One turning vector, and how many ticks it has turned:
The counts run from 0 to 608.
[ 27 -21  -7  20  -7   9 -34  23 -12 -21  -5  -2  20  20  -1 -42  12 -31
  -1 -18 -20  10 -14 -20   0  -4 -30 -10  -4 -13 -14  12  16  -9   1 -15
  18   3  19  31  -2   2 -40  25 -33 -30  12  23  -9   9 -13   9  13 -24
 -29   8  14  -3  -2  10  27]	99
[-16   4  -4   6   1  28 -18  11  -7  -6   4   8  29  50   9  12  -1  16
  18  14 -42   2  11   7  46  24 -25 -20 -15   0  17  13  45  11   3  -3
  -9  -8 -18   8  -3  10  28 -17   4  -2  19 -13   1  34  -4 -12  -6 -19
 -19 -14 -11 -23  -3   6  30]	308
[-10  33  -7   8   1   5 -10  38   0  -4 -30  -7  13  19 -34  20  -5 -30
 -23  -3   2  12  -4 -41 -20  -5   5  11   6  15   1  18   3   9  12   5
  -2  -9 -20  11 -31 -39  -8   0  -3 -14  -2   4  14 -18   2  12  41 -23
  13 -17  32   2 -32  34   2]	181
[  6  25   2   9  -7 -12 -15  28 -10  -9   5  23  31  36  -7  -3  12  -3
   2 -13 -24   8   7 -26   0  25  -9  26 -28  22  -6  10  45  14  24  11
 -31  -4 -26  13  -3  24  19 -21  18  -6  29  -1 -17  15 -26  -4 -10 -27
   3 -16   8 -33 -13   8  25]	317
[-17   4 -24   9  20  20 -16 -13 -10 -10  -9  -1  28  46  -9  35  -9   5
  21  43 -31 -18  21  -5  -4 -10  -7  -1  -3  10  23   5  24  14   7  -9
  27   0  -4 -21 -20  -8  16 -20 -23   1   2   5  -7   5 -30 -19   1 -34
  14 -15   0  23  -7  -6  32]	456
[ -5  29 -37   6   9  15   0 -18  30 -17   9  22  25   9 -37  38 -14   2
  10  36 -25   8 -11   9  -2 -28 -22 -17 -13  -4  22  14  25   3  -5   6
  12   0  -8 -11 -17 -27 -10   7 -24  20  12  10  -5   6   9 -15 -14  -4
  30  16   9  21 -37  18  25]	443
[  0  12 -47  19   5  32  -7  -7  34 -20  -5  21  24  14 -32  31 -11  -6
  24  22 -30  -7 -26  16  -2 -40  -9   0   0 -10  25  11   9  12 -21   4
  21 -12   5  -9  -6 -24 -13   7 -34  11  17  15 -16  12   8 -14  -4 -11
  22  11  -2  17 -11  16  22]	440
[-39  -7  -1   6  19  38 -29  36 -30   3   1 -14  14  22 -21  32  -9  25
  35  18 -28 -16  -1 -10  -2  18 -20 -16   0  -9  16  -6  45  14 -18   6
  -6  13   7  -7 -23 -32   6 -13  -8 -21   9   3  10  22  -7  -9  14   5
  10 -17  -9  29   5  -2  14]	220
[-12  24 -25   4  13  10 -39  -7 -20  10  18  -2   4  25  -8 -12  11 -29
  27  -2  -5  24   8  -5   3 -13 -13  10  -1  -3  19  39  31  -8  11 -26
  51 -30 -20 -21  -8  -1  -5  24   6   6  17   4 -14  -8 -24  15 -21   4
 -28 -26  -4   1 -42   3  10]	4
[ -1 -14 -13  14  -4  17 -51  10  -8   5  12  11  18  16   0 -17   4   0
  32   4 -29  12   5  28  14 -10 -23 -16  33   1  25  21  27  -2 -29 -10
  52 -14 -20  -3 -28   6  -7   6   8 -19  12  10 -18  32   4 -11  14  -7
   0 -35 -15 -11 -25  -6   8]	395
[  5  20  -4   7 -19   7 -47  23  -6  -8  16  24  44  -7   4 -20  -4 -17
   5 -12 -12  37   7 -15 -13 -10  -4   3  20  -7  16   8  30 -11  22 -10
  13  -3 -29 -12 -16  11 -17  -2  27  -7   9   2 -21   1 -19 -11 -11 -12
  16 -34   2 -10 -53  -7  20]	404
[ 14  51 -34 -19   0  10 -16  14  10 -28 -21  20  25   9 -36  16   2 -20
   9  -2  -7  24  12 -31 -33 -27   5  33  -4  16 -12  -9  19  11  17   2
 -23  -7 -20 -10 -19  -9 -18 -18  -9  12  14  27  -6 -29 -30  -5 -11 -15
   6   4   1   2 -24  24  15]	36
[ 12  15 -33  34 -18  -7  17  31  14 -26  16  22  15  16 -34  13 -24 -26
   0  -2 -48  21   5   4  -5 -11 -28 -20   2   3   2 -21  16  10 -17  10
  -1   2   0 -17 -10  -1   4 -12 -31 -19   1  15 -10  33  12   7  26 -15
  34  13   8 -28  -2  -1   8]	352
[ 10 -19  -5  10  16   6 -32  11 -29 -17 -22 -24  15  44  -3 -22  12 -23
  13   3 -27 -19  23 -22  -9  12 -28   2   8  18 -15  19  21  14  -6  -6
  30   5   7  18 -11   3  -9  -2 -14  -9   3  28  -5  13 -34   6  17 -40
 -15 -18  17   3   6  -2  23]	87
[ 18  26 -33  -1   8  29 -31  26  21 -16 -15   5  39  27 -26  33   8  -3
  22  12 -21  15  37   3  -1  -8   7   0  26  14 -12  -8  20  31  -8 -10
  -5  -9 -23  -9 -28  -4  -6 -27  -9  17   0  27  -5   7 -26 -16  -4  -7
   5   3 -18  -8 -18  14  12]	29
[ -8   2 -11  29   0  30  -9  24  35 -24  -2  27  24  10 -46  -8 -10   1
 -11   5 -20   7 -37 -16  -2  -5  -4 -26 -12  -6  -4   7 -11   5 -12   3
 -10 -19   8  27  -5  -9 -12   4 -17 -36  14   9   0  15  25  -7  35 -20
  14  -1   9 -19 -37  16   8]	584
[-15   6  14 -27  21  36   9   0  -7 -11  11 -24   8  -1 -25 -11  -1  -3
   9  -1 -11   7  -3 -28  -2   1 -13  16  -4   3  21  35  49 -26 -11   5
  -1 -11  -3 -25 -30  13  19  -1 -30  -9  15  15  -5 -18  14 -12   8 -23
 -39 -14  29  30 -10   5  32]	137
[ -7   4 -16  16 -10  18 -46   9 -19   2  12   0  30   7   5  -8  -5 -21
  17   6 -14  25  24  17  11  -8 -25 -23  32   2  22  22  31  -3 -12 -12
  54  -9 -26 -24 -34  -2   0  -4  17  -6  -3   2  -8  13  -5 -11   3  -7
 -11 -31  10 -10 -40  -2   9]	399
[-11  24 -22  27   0  22  -4   9  26 -17 -21   1  15   8 -38   0  -6 -45
 -26 -11   6  10  -8 -20  -5 -11  -8 -12  -9  -2  -5  39   0   9 -20  -3
  11 -27  -2   1 -10 -20  -2   0  -5 -13   5  -3  12   1  22  14  36 -27
 -14 -12  36 -13 -35  24  13]	577
[  5 -24  13  10   2  -6 -23  11  21   0  26  26  19  25 -23 -18  -7  12
 -14  -2 -18  20 -43  -7  12  -3  -5   5 -15  -8  18  41  22 -11  12  -5
   6 -13 -16   6 -20   4   1  23  -4 -28   9  -4  -5   3  19 -23   4 -33
  34  -8   4   7 -32  18  42]	157
[-35  33 -14  21   6  12 -15  16 -15  -9  16  29  28  -1 -45  19 -15  -8
   4  21 -12  -2 -21 -25 -33  10 -17 -19 -26 -12  21   2  23   9   2  11
 -29  12   1 -16  -2 -43  -5 -14   2 -21   9 -21  11   2  10  10   5  18
  31 -11  13  15 -28   8   2]	211
[-27  24  -3   7  10  37   9  10  20 -17  13  12  30   3 -44  15 -20   7
  -8  28 -16  21   3 -30  -7   8 -18 -50 -21   0  12   8  18   1   1   7
  -9 -10  -2   6  -9  -6   9 -15  -6 -20   1 -12  16  14  18  -1  31  -5
   4  -1  30  -7 -49   5   5]	591
[ -8   1  14   1   4  -1 -17   1   3 -12   9   5  25  31   0 -14 -12 -30
 -13 -23   5  20  17 -13   1  12 -20  -3  -8 -15  15  40  33  -5  17 -12
 -10   5 -30 -25 -20  -7  20 -16   6 -13 -16  -4   5  -1   5 -22   0 -48
   6 -18  19  12 -19   4  61]	548
[ 14  18 -35  25 -37 -20  -4   9   3 -14  12  34  16   0 -40 -12  -8 -37
 -16  -7  -8  21   6   6 -16 -15  -2  -3 -12  11   7  -9  37   9 -34   6
   0 -14   8 -16  -7  10   9 -17 -23 -30  18   1  -1  23  -5  -1  37 -10
 -12  -2  10 -35  -4  12   4]	345
[ 24  13 -15 -17  -8  22 -39  22  11  -9   8  35  40  13 -24   3   4  11
  17   8 -13  39  10  -8   3 -21  13  -4  11   0  -4 -12  30  10  26 -18
 -18  -6 -25   7 -18  15 -28 -11  10  -5  21  12  -9  -7 -26 -29 -12  -2
   4  -5 -28  -4 -38  10  19]	24
[ 12   9 -21 -20 -11  26 -41  13   3  -8  -4  28  39   8  -4   6  -2   5
  14  10  -7  33  15  -4  11 -23  14  -3   5 -17  13 -10  39  -3  19 -24
  -4 -13 -19   0 -27   5 -19 -11   1 -17  25   6   2   0 -32 -32  -7  -1
 -20  -7 -25  -8 -29  11  31]	23
[-21   0 -40   8  15  -5  -5 -31  -1 -25   5  12  18  37 -19  -2  -9 -25
  16  42 -15  11   9  15  -3 -28 -36 -20 -37  -5  21  15  31  17  -4 -14
  12  -5   0 -20   8   5  13  -4 -26   1 -10  -3   0  12 -24   1 -16 -28
  -3   3  21  16  -6  -3  40]	61
[  2   4 -37  -3  12  -3 -15 -20  26 -30   1  23   6  33 -53 -10   0  14
  31  38 -28   1 -16   5 -12 -35  -9   4 -33  26  -4   5  22  16 -22   6
 -13 -12  17   9  -1  18  -7   2 -25  -1  16  13 -16   5 -17  -8  -4  -9
  12  11  -2  12 -14   7  25]	55
[  0  -1 -18   6  22   8  -3  -8   7 -14  15  12  29  48 -25  34  -8  35
  25  50 -36 -12   9  -8  -9  -9  -6  -4 -10  21  13   5  20  19  16   1
   7   6  -1  -9 -17   9   4  -5 -15  -1   9   1 -18   3 -18 -25 -10 -25
  45  -5  -2  23 -25 -12  27]	454
[ -4  23 -30 -29   8  -7  -3 -25  23 -28  -5  20  -3  19 -46  -5   0   3
  20  26 -11  13 -19  -9 -11 -36  -9   6 -47  23  -4   4  38   4 -11   8
 -20 -10   7   7 -11   7 -16   3 -28   3  27  12  -2 -11 -15  -8  -6  -3
  -4  13  11  13 -23  19  25]	51
[ -7  20   2   6   2  11 -10  43   8  -4 -22  -2   7  12 -35   5  -8  -6
 -20  -7  -3  19 -28 -47 -19 -14   9  12 -10  10  -6   5  10   5  28  -2
 -16 -15  -9  29 -24 -20 -22  21  -6 -27  12   3   6 -23  -1  15  36 -15
  14 -11  23  -3 -42  31   5]	184
[ 18  -2 -17  29  -7  46 -21  24   6 -33   8   1  58   5 -30  -7   0 -22
   3   1 -27  -2  19  -2  -8  13 -19 -32  33  -1   4   8   5   0 -28  -4
  -4   2  12 -20 -12   3   6 -26 -28 -16 -18  18 -13  12  20  -2  13 -22
 -22   1   4   2  -3 -12  20]	117
[-28  22 -42  28   6  15 -21  -5  15 -28  -8  -1   9  49 -16   1   6 -15
  29  -9 -30 -14 -28  10  22   7 -19  -2 -13   6  16  16   2  11 -32  -5
  -7 -35  -3  11  16   3  16   9  -7  -1  30  -4 -19   3  25  24  -5 -14
 -14  -6 -22 -14  -3   7  25]	292
[  4  26  -4  -3 -11   8   5  31 -21   1 -13 -10   2  16   8  12  12 -39
 -10 -28 -20  20   8 -19  19   4 -21  17 -26  -3  -4  17  59   7  12   3
  10  -1 -19   5 -15 -15  11   7 -17   2  32  15  10  21 -27   4  17 -18
 -34  -5  29 -29   3  29  19]	327
[ 15  12 -21  15  -3  -6 -49   8   9  -3  22  35   9  19 -22 -24  10 -19
  20 -10  -9  23 -23  -8  -3 -10  -3  17   1  -2   0  29  18  -3  17 -24
  23 -18 -23   1  -4  -5 -32  24  14  -8  25   5 -22  -4  -7   4 -25   4
  12 -14 -25  -5 -45   9  12]	9
[-10  -4 -27   0   9  18 -25 -18  -2 -18  -5  21  29  41 -17  21 -18  24
  22  46 -33 -16  -6  -1  -7 -19   7   2  -3   5  32  -2  25  12  -9  -6
   8  -4  10 -12 -22   1  -3 -18 -23 -12  23   4 -17  15 -22 -42   8 -23
  20 -13 -19  18  -6   3  36]	452
[-32  10   3   5   3  15 -22  30 -21  -9  16  26  25   5 -32  10 -12  17
  20  12 -17   7 -33 -31 -23  10 -13 -12 -28 -20  24 -12  32   3  20  -1
 -38  18   3  -5   2 -25 -14  -6  -5 -37  17 -19  -2   4  -3  -4  -2  13
  30 -14   4  22 -20  -1  18]	214
[  6   5   2  15  -7  -1 -11  51 -13  -4  -1   7  26  46   5   4   9  -6
   9 -22 -37   7  -2 -21  18  16 -11  34 -23   2  -9   5  36  15  26  -3
 -14 -11 -21  11   0  20  19  -9  -2  -7  26   9 -18  22 -34   0  -5 -36
  -4 -14   4 -32   0  13  27]	320
[  1  28 -16 -30  -5  41 -25  22  -3 -11 -28  -7  23 -17  -2  13   0  -8
  10 -11  -9  23   5 -23  -7 -28   8  23  21  -4  11  -6  41 -18   6  -3
  10 -14 -18  -5 -43  -6 -25  -1  -7  -1  36  30  -8 -11 -13 -24  12  -4
 -23 -27   9  -1 -32  22  16]	418
[ -2   1 -31  16 -35  -8 -40   7 -14 -22  -5  10  34  21 -20  12   0 -20
   3 -29  20   6  26  -2   3   5  15 -19  13  -5   8 -12  37   6 -22 -20
  -7  -5   8 -11  -6  -2 -14 -14  17 -34  16  -3   1 -10   1 -12  21 -18
 -13  -3 -33  -4 -17   5  49]	258
[-13  -2  -7  -2   3  13  10  24 -23 -13  -1 -14  -1  22  -9  -5 -21   9
  32  11 -53   6  13 -12  -3  -3 -23  -5   9   7  27 -39  34 -10 -21   6
   5 -10   4 -14 -29  28  11 -15 -36 -34  11  16 -14  13  -6 -10  41 -18
   6 -20  -4  -7   7 -17  10]	365
[-24  -5   3  17  15  -6 -47  32 -38   3  -5 -10   5  22 -37   8  18   2
  37 -14  -9 -28  -7 -21 -22  21  -4  30  -4  19  -4  14  43  15 -30  12
  -6   4  15  -7  -5 -13  -3  -3   6 -24  27   7 -13   5 -21   4  10  -4
  11 -16 -12  21   7  10  21]	231
[ -8  16 -32   5   7  26  14 -10  29 -15  17  15  22  11 -21  29 -10   5
  20  26 -27  16 -18  10   6 -39 -16 -15 -31 -17  27  10  28   2   9  -6
  18 -11   1 -17 -11 -14 -10  17 -31   6  10   6  -9  -3  -6 -10 -25 -12
  18  14   9  22 -35   5  36]	442
[ 15  19 -23 -23  -3  39 -31  23  13 -14 -28   0  19 -16 -18  10  12   9
  25  -7 -12   4  -3 -13  -9 -31  19  26  29  15  -3  -5  31  -6 -19   7
   2 -13   1  11 -39   7 -29   0  -8   1  38  38 -23  -4  -9 -24  13  -3
 -13 -17  -5  -2 -34  22   5]	421
[-15  18 -33   5  -4 -16 -25 -41  -3 -31  -8  34  21  34 -16 -14 -11 -30
   1  29 -11  -4   3   3 -23 -21 -26  -7 -33  -2  25  14  30  13 -16   1
   4   4   2 -18   4 -17   6 -13 -16  -3   5  -8  10   7 -17 -17  -4 -33
   3 -12  10  12   6   2  34]	64
[  4  -7  15  -3  18  17 -14  27  16 -17 -29 -25   3  43 -11   4  -2 -11
  -5 -26 -24  -2  17 -19  25  12 -12  -3  22   2 -14  35  16   0  -4   7
   5   2 -28  15 -41 -15   1  -3 -11  -4  -5  26  12  16  18 -24  35 -48
  15 -14   9   4 -12  27  38]	558
[-26   6   6  25  12  35 -14  36   0 -25   7  14  42  15 -46  12 -10  29
  12  19 -36 -10 -20 -38 -26  21  -3  -1 -10  10   2  -2  -1   9 -10  11
 -22  -9   3  -2   1   9  18 -20  -1 -29   9  -1 -11  12   5  -6  17 -16
  31 -18   9  -5 -19  -9  -4]	599
[ -9   2   9 -15  28  55  11  19  -2 -16   6 -35  19   7 -13  -2   1   0
  13  -1 -34   2   0 -24   8   8 -27   7   9 -11  15  21  32 -23 -17   7
  -4  -5  -3 -19 -28   4  16   2 -44  -9   4  26  -3  -4  26  -9  10 -24
 -21   1  15  33   8   4  30]	133
